In the rows, 128 means zero.
These are runs of 8 systems, one row a step. Runs of the same system follow the same rule from any start.
trace 1, Q_854:
[[111 120 104 120 169 170 104 134 156  72  96 158 114 187 136 139  85 119]
 [128 145 181 177 149 150  86  81 125 112  95 112 145 110 148 110 175 162]
 [141 132 126 158 113  87 185 151 130  93 106 191 138 123 125 124 125 199]
 [ 96  85 116 139 130 180 100 182 135 133  97 124 172 155  88  92 125 141]
 [142 139 158 165 115 100 101 146  85 176 133 122 132  79 111 111 194 137]
 [119 124 108  95 107  84 176 186 151 167 149 185 122 142 111 154 138 129]
 [ 89 113 111  93 136 202  87 137 132 190 145 109 133 108 141 131 125  92]
 [148 162 146 114 146  97 154 111  93 144 138 140 103  57 167 148 151  78]
 [106 104 121  73 142 115 160 138 179  81 152 144 143 137 157 167  91 109]]
trace 2, Q_270:
[[159 145 100 131 137 165 156 165 112  66 113 108 109 129 115 126  54 134]
 [ 92 103 142 181 138 177  99 118 138 102  84 122 190 119 133  89 144 124]
 [138 105 119 131 106 113 123 116  91 176 133 128 119 103 113  83 145 212]
 [127 133 127 127 109  97 148 203 161 109 137 172 131 165  95 160 129 172]
 [ 98 168 132 145 134 166 105  93 168 178 120 167 112 155 158 158 165 112]
 [158 148  99  88 148 122 176 121  78 169 109 161  74 115 129 118 109  99]
 [111 112 160  93 142 133 179 173 151  92 114 120 184  91 140 140 120  83]
 [ 96  93 121 122 116 143  76 101 124 176 175  77 146  97 144 121 146 101]
 [165 107 104 128 107  36 133 124  98 110 159 117 107 158  94 121 124 117]]
trace 3, Q_293:
[[155 166 126 100 157  91 121 173 114 106 157 154  76 105 137 182 119  91]
 [ 88 134 142 178 135 130 102 136 161 113 110 190 164 113 157 144 170 118]
 [125 103 151  83 176 133 121 107  96 129 113 145 117  63 166 103 138 165]
 [141 132 103 131 143 114 130 216  95  92 122 164 111  99 106 141 104 113]
 [ 94 122 120 184 120 149  60 134 136 147 125 167 138 126 128 115 166 177]
 [154 133 158  65 175 115 112 126  94 153 110 147  75 132 123 119 151 173]
 [130 168 131 136 118 121 155 217 128 152 120 175 121 112 101 161 152 102]
 [ 84  98 113 136 119 112  95 105 135 189 149 180 140 106 152 119 178 143]
 [135  85 155  47 183  98 114 157 104 128 120 129 116 123 115 117 146 107]]
trace 4, Q_362 (9 x 18):
[[122 129 185 119 134 154  96 131 110 191 119  90 148  98 117 107 195 138]
 [165 140  74 124 112  98 158  88  83 137 161 132  76 103 147 124  84 119]
 [ 88 101 150  74 168 134 125 144 161 104 131 144 161 102 165 157 129  80]
 [137 114 152 150 132 114  62  96  97 140 140 102 118 110 127  99 168 191]
 [157 155  84 118 138  92 131 137 118  84 157 161  69 145 134 170  82 101]
 [ 85 146 179 135 144 161  99 152 178 132 119 149 161 109 154 162 176 124]
 [158 144 112 179 127 121 116 101  73 141 100 156  94 119 117  88 139 180]
 [130 141 102 118 135 124 172 198 120  94 127 155 131 106 123 157  89  66]
 [ 77  99 138 155 106 161  91 147 146 176 135 131 180  98 133 110 174 154]]
trace 5, Q_809:
[[123 158 139  86 159 180 125 174 126 189  94 160  98 145 112 137 148 108]
 [146 166 192 123 134 144 165 150 126 128 110  82 156  83 129 144 154  85]
 [140 160 117 100 156 156 136 133 130  82 154 119  93  87 170 171  69 115]
 [138 109 156  99 182 163  77 149 112  80 101  97 120 144 112 111 115 161]
 [154 134 171 159 132  70  96  84 118  77 148  95 129 112 139 134 158 149]
 [122 133  88 169 135 113 106  95 137  79 120 198 100 151 158 139 108 163]
 [100  85 131 162 125 149 119 102 126 142  78 151 173 135 122  67 161 170]
 [142 119  99 157  80  79 183  90  98 161 142 136 136  90 137 101 131 134]
 [109 102  55 120 111 124 144 192 117 154 141 187 121 129 107 123  96 118]]
trace 6, Q_695:
[[ 96  78 140  99 137 152  65 118 142 138 162  60 157 128 132 121 135 107]
 [146 169 102 198  77 110 123 117 138 133 147 116 119 178 102 146 132 101]
 [109 137 140  95 150 140 160 143 175 132  85 194 130 184 129 142 139 151]
 [126 121 133 121 138 165 142  40 112 147 115  99 134  89 174  93 120 141]
 [176 149 121 123 100  68 191 158  94 117 156 117 110  96 108 135 107 132]
 [ 87  66 136  80 134 112  96 177 160 133 159 132 164 123 126 137 144 139]
 [127 126  98 170 104 148  71  79 121 160 148  77 118 175 112 112 130 100]
 [150 191 155 136 117 123 180 147 163 120  99 153 114 190 107 165 138 131]
 [ 89 107 132 104 142 157 150  81 153 145 107 169 151  97 184 115 133 163]]
trace 7, Q_809, 9 rows:
[[147 133 156 153 134  65 127  98  86 138 116 143 129  81 137 109 187 106]
 [115 140  93 138 135 113 163 158 127 114 123 225 114  87 159 146 115 149]
 [101 100 131 124 147 183 105 156  95 176  95 138 148  74 126  82 153 147]
 [163 136 137 117 133  73 162 125  67 143 131 126 110  64 129 114 145  94]
 [117 128 107 106 152 116 122 210 123 101 140 192 112  85 139 162 110 131]
 [114 126 172 104 173 161  65 137 104 166 112 128 123  87 137 114 182 136]
 [176 179 161 137 151  87 164 117  89 105 100 150  97  85 141 136 149 116]
 [104 122 115 145 154 158 121 170 131  73 118 176 146  66 162 136 102 147]
 [128  93 140 103 168 146  90  96  79 146 114 118 121  77 147  81 146 155]]
trace 8, Q_270, 9 rows:
[[164 150 135 122 106  94 203 153 102 147 115 112 134 120  99 122 132  74]
 [ 89 103 112 118 109 140 156 105 176 102 165 110 175 103 174 148  93 109]
 [133  89 110 100 133 133  78  95 111 156 142  72 116 184  98 100 123 101]
 [171 159 144 179  84  83 184 121 126 100 125  93 144 146 100 126 127 128]
 [103 122  98 142 115 173 128  89 172  90 144 124 137 143 167 138  71 178]
 [137 118 118 133 143 170 103 127 103 149  76 115 118 193  79  79 129 127]
 [140 156 142 181  84 125 203 142 128 139  98 142 165  97 121 111 141 162]
 [ 80  88  84  94 121 162 129 139 163 145 144 166 137 134 147 130  96 176]
 [127 128 141 110 130 125 123 150 129 193  99 137 122 193  78 115 175  91]]
trace 9, Q_595:
[[ 90 105 132 159  95 151 155  91 151 141 130 121 189  82 165 106 138 164]
 [141  89 121  67 129  67 142  92 132 111 170  93 119 146 134 134 105 109]
 [129 131 168 137 113 125  96 197 148 131 141  85 155 152  78 144 160 124]
 [115 160 121 166 112 163  76  83 154 132 167 116 105 132 162 157 124 182]
 [150 167 114 121 136 115 170  94 151  96 116 138  98 193 132 163  98  73]
 [143 164 182 144 122 141 188 175 143 102  87 130 162 101 118 129 142 169]
 [132  98  74 131 112 130 138 115 113 101 152 135 117 111 143 105  69 206]
 [134  85 114 137 138  78 112 122 124  93  98 142 140 200  88 100 136 102]
 [141 151 179 126 128 123 110 133 123 183 114 137 111 131 109 120 194 196]]
trace 10, Q_189, 9 rows:
[[ 88 102 119 151 124 101 114 119 156 135 117 212 146 140 144 123 167 171]
 [113 132 151 112 132 185 152 164 123 194  78 142 148 121 106  98 163 141]
 [124 153 115 183  85 141 164 118 114 158 141 113 157  55 150 127 134  98]
 [100  89 115  72 127  80 148 153 143 139 175 154 141  87 154 154 129  99]
 [142 154 177  80 150 153  95 176 132 147 153  72 111 115 114 163 143 116]
 [141 194 119 163 129 143 115 106 148  90 154 130  90 135 159 186 103  97]
 [123 107 138  85 181 111 142  96 148  68  93 155 127 164 151 133 110 101]
 [164 134 162 114 153 157 126  83  94 116  99  78 107 126 127  94 121 184]
 [155 131  58 173 108 111 141 121  87 100 133 154  95 126 123 106  75 159]]
trace 11, Q_293:
[[123 136 142 195 112 120 150 119 127  65 120 119 176  66 155 121 123 137]
 [127  96  87 126 147 148 131 100 117  76 116 149 120 120 155  98  68 196]
 [160 149 111 165 142 174 116 153  82 110  82 117 107 150  92  94  99 125]
 [156 160 130 186  81 110 136 120 118 155 128 133 112 145 101 111 151 206]
 [131 128 113  85 126 131 171 116 140 177 102 165 101 193 111 116 127 157]
 [131 133 126 122 105 139 158 148 111 205 116 108 143 129  95 111 154  63]
 [116  86 118 115  83  62 126 116 147 157 191 106 150 135 122 136 150 128]
 [102  97 142  65 150 148 107 131 174 114 144  95 143 173 132 152 117  90]
 [133 171 155 139 133 154 103 114 132 118 163  67 125  92 154 167 128  75]]
trace 12, Q_595 (9 x 18):
[[132 137 174 105 145 104 156  52 168  97 123 126 130 154 165 145 140 156]
 [169 151 135 102 106 124 181 180 124 126 140  87 112 149  83 139  96 145]
 [101 112 105 203  89 140 113 140 156  97 130 138 172 136 123 114 121 182]
 [141 116 136 103 152  87 125  49 142 103 128 136  97 187 145 127 127 161]
 [166 160 147 123 108 120 164 178 123 159 108 115 115 178  64 127 142 132]
 [ 94 130 109 183  82 165 139 113 156 151 131 146 160 115 144 114 132 194]
 [132  98 113  94 131  91 162  51 142 116 132 119 124 177 145 117 104 116]
 [150 132 179 118 104  99 160 182 132 140 122  90 158 143  75 123 163 138]
 [ 99 121 103 153  84 155  97 119 158 149 178 116 137 122 142 132 117 206]]
trace 13, Q_695, 9 rows:
[[123 104 151  65 153 164 102 121 117 165 133 112 109 111 138 108 136 198]
 [147 164 130 153  88 143 138 136 107 169 169  64 130  77 122 142 128  96]
 [113 132 117 114 124  75 127 180 148 154 151 196 114 144 120 173 162 100]
 [104 118 114  92 161 173  70  75 148 147 143 123  93 166 156 139 112 128]
 [157 189 121 155 108 147 183 102 136 107 131  94 117 132 142 156  84  84]
 [108  96 123 102 138  75 183 144 152  90 123 197 155 116 154 143 124 124]
 [128  66 100 102 146 126  93  74 102 110 141  91 121 141 132  87  95 147]
 [161 149 147 163  90 119 156 155 132  96 135  62 152 153  83 129 115 124]
 [ 82  97 132 153 110 115 137 150 165 142 104 183 184 145 122 117 170 155]]
trace 14, Q_362, 9 rows:
[[119 149 115 168 104 109 172 114 147 161  95 207 130 160 127 124 160 151]
 [146 140 140  98 151 173 175 185  98 146  69 134 128 114  99  99 118 129]
 [119 119 100 163  85 161 145 128 113 151 153  73 168  78 126 109 105  95]
 [ 99  56  86 100 120  81 145  98 136 147 134 157 150 154 132 100 127 107]
 [141 108 167  52 157 116  99 154 120 154 142  84 109 151  95 130 152 130]
 [144 173 125 130 108 138 112  71 137 152 188  76  90 124 158 166 116 124]
 [116 134 147 112 167 113 152  63 151  92 102 173 125 134 184 142 133 112]
 [152 130 188 127 159 126 117 146 108  68 100 106 138  89 128 114 137 188]
 [135 139  77 182  99 138 105 142 130  73 165 124 115 121 135 145  72 158]]
trace 15, Q_189, 9 rows:
[[147 141 113 153  90 136 149 167 149  84 142 114 126 155 100 134  82 204]
 [ 93  90  77 154 125 157  73 104 139 134 124 128 139 185 117 105 117  86]
 [148 137 167 134 113  72 151  86 133 169 110 135 127 172 107 115 191 138]
 [117 133 125 148  81 161 185 158 166 121 125 121 167 124 120 125 101 194]
 [ 95  89  74 127 110 164 108 114 125 175 146 103 149 139 124 110 107  64]
 [152 137 164 114  98  51 149 114 133 160 161 104 124 143 110 149 179 107]
 [114 143 140 121 104 152 142 170 191  96 158 106 146 141 128 169  99 183]
 [107 129  91 119 142 185  96  96 144 148 127 101 117 180 129 134 100  54]
 [166 146 165 129 119  62 171  67 132 116 121 105 125 163 125 131 153 112]]
trace 16, Q_854, 9 rows:
[[130  79 120 142 139 131 120 176  80 113  91 116 166  96  94  72 126 115]
 [141 120 165 126 114  64 101 183 121 136 160 112 139 123  88 141 178 131]
 [109 141  86 119 103 122  96 163 147 179 183 164  87 153 119 168 133 140]
 [110 158 119 109 156 180 118 108 123 200 104 160  98 133 146 133 148  78]
 [116 140 164  95 138 130 193  90 143 142 120 129 155  71 179 138 144 113]
 [121  90 102  98 138 133 159 147 122  69 148 117 148  76 156 126  62 128]
 [140 116 138 135 167 122  63 149 106  58 133  95 122 129 117 135 116  83]
 [135 152 155 152 132  79  83 109 158  96 152 147 101 165 136 172 162 157]
 [110 151 102 142 133 171 121 115 156 135 106 191  99 172 140 134 118 194]]

Which system made each of these runs?
trace 17:
[[147 154 180  97 135 143 108 152 123 133 168  62 119  72 137 158 140 139]
 [112 129  81 154 125 132 104  49 138 114 157 152 106 119 184 137 102 139]]
 -> Q_362
trace 18 (2 x 18):
[[105  83  65  90 108 141 136 106 123 185 157 129 117 147 125 105  93 132]
 [140 119 142 115 108  91 173 146 149 131 107 116 154 196  81 126 143  89]]
 -> Q_270
trace 19:
[[110 108 127 185 126  99 100 163 140  58 125 141 174 117 124 132 136 113]
 [116  92 125 125 148  93  54 142 120 127 136 169 107 148 116 119 164 179]]
 -> Q_854
trace 20:
[[116 110 127 129  85  72 160 137 165 102 185 120 166 106 145 160 121 137]
 [114 137  86 111 129 170  78 125 131 181 151 146  72 169 124 137 112 155]]
 -> Q_809
trace 21, 2 rows:
[[144  88 122  93 115  87 177 148 136  69 149  95 151 128 117 127  78 137]
 [117 113 110 119 114 123  54 141 142 141 198 101 102 144 119 150 121 171]]
 -> Q_809
trace 22 (2 x 18):
[[147 124 172  72 136 106 155 160 130 101 163  81 135  76 136 153 119 138]
 [ 91  85  82 159  92 107  92 146 135 133 185 122 162 107 129 131 123 109]]
 -> Q_695
trace 23 (2 x 18):
[[144 117 109 113 169 154 119 155  58 140  89 155 100  85 122  86 120 126]
 [112  97  87 148 143 120 105 138  74 162 110 183 124  84 132  92 148  93]]
 -> Q_595
trace 24:
[[137 117 105 167  64  84 143 126 121 130 185  95 149  99 119 126 120 158]
 [ 94  90 129 102 129  99 102 121 190 104 156 143 146 191 133 154 133 139]]
 -> Q_595
trace 25:
[[ 95 131  89 190 137 152  92 142 133  91 122 180 138 101 156 141 115 102]
 [141 136 157  87 199 123 126  94 108  94  89 158  97 113 164 129 132 112]]
 -> Q_595
trace 26 (2 x 18):
[[144 101  95 151 132  97  76 145 107  81 130 119 114 184  87 113 109 115]
 [144 159 166 144 122 115  81 103 140 160 131 114  98 192 101 137 181 162]]
 -> Q_854
trace 27, 2 rows:
[[132 140 128 178 104  77 176 145 119 131 109 201 146 103 128 123 163 153]
 [ 93  65 105  90 139 150 141 136 122 165  98 167 152 119 129  81 129 164]]
 -> Q_293
trace 28 (2 x 18):
[[128  75  99 143 128  67 118 158 111  92 112 156 149 162  90 103 134  96]
 [114 123 175 147 121 131  79 122 144 157 127 119 145 136 118 114 192 204]]
 -> Q_189
trace 29:
[[110 111 169  96 120 150  86 169 142 178 158  87 144 117 107 129 168 164]
 [119 167 111 173  89 149 100 123 129 207 157 120 115 133 118 141 164 100]]
 -> Q_695
trace 30 (2 x 18):
[[112 103 176  69 126 125 145 155 171 147 132  93 164 155 110 142 157 120]
 [155 200 144 132 101 145 128 117 146 155 178  88  83 134 135 182 126 137]]
 -> Q_809
trace 31:
[[164 175 134 131 166 111 124 151 121  54 116 154  82 140 131 169 102 111]
 [121 149 164 143 180 181 100 107 121  97  96 124 138  75 172 129 138 115]]
 -> Q_270
trace 32, 2 rows:
[[152 107 147 168 106  72 105  98 104 116 127  89 146 155  91  92 161 144]
 [111 125  82 164  99  73 135 104 155 112 164 191 123 147 153 159 124 122]]
 -> Q_809
trace 33:
[[127 105 135 124 109  94 162  79 131  99 162  86 164  70 168 128 113 123]
 [140 120  71 107 132 126 111 150 113 122 152 157  68 155 117 129  77 187]]
 -> Q_809
trace 34, 2 rows:
[[122 119  94 192 116 159 110 101 115 130  96 106 153 158 108  90 123  72]
 [148 101 127 136 104 106 188  75 114 121 110 120 150 117 133  80 118 195]]
 -> Q_270
trace 35, 2 rows:
[[106  97 189  94 130 125 120 161 145 141 141  80 184  95 118 126 175 129]
 [127 130 110 125 109 142  69 114 127 142 207  67 106 113 140 151 107 139]]
 -> Q_595
trace 36:
[[101 116 102 137  99  84  84 139 143 162 199 158 113 119 138 157 153 149]
 [147 153 132 102 150  73 115 106 137 122 135 169  75 194 128 166 146 110]]
 -> Q_270
trace 37 (2 x 18):
[[108  94 150 112 128 144  66 141 147 171 133 100 146 180  90 112 169 143]
 [137 190 141 183  94 165 125  93 144 182 123 107 119 162 120 138 157 136]]
 -> Q_695
trace 38, 2 rows:
[[110 159 158 157 128 156 144  65 178  97 118 122 155 130 180 154 132 125]
 [176 155 141  88 130  96 198 135 125  85 142 105 106 117 131 154  81 138]]
 -> Q_595
trace 39, 2 rows:
[[178 176 114 166  93 107 172 107 127 106 123 106 104 184  99 132 102 132]
 [121 141 124 160  87 153 188  77 163 151  98 122 160 171 126 110 126 146]]
 -> Q_293
trace 40 (2 x 18):
[[130 173 143 129 150 150  86  95 114 183 122 160  73 120 149 138 172 152]
 [128 160  84 120 124 164 178 125 118 173 110 156 106 131 135 134 102  60]]
 -> Q_595
trace 41 (2 x 18):
[[ 97 145  91 159 103 183  85 157 166 149 151 122 127 175 112 157 111 112]
 [148 146 162 127 144 109  89  44 122 157 134  98  96 152 145 127 172 121]]
 -> Q_293
trace 42 (2 x 18):
[[145 119  98 192  90  72 147 149 106 120 114 165 136 150  88 104 138 151]
 [ 81  78 129 147 111 138  98 157 155 145 124 152 184 131 116 102 164 171]]
 -> Q_189
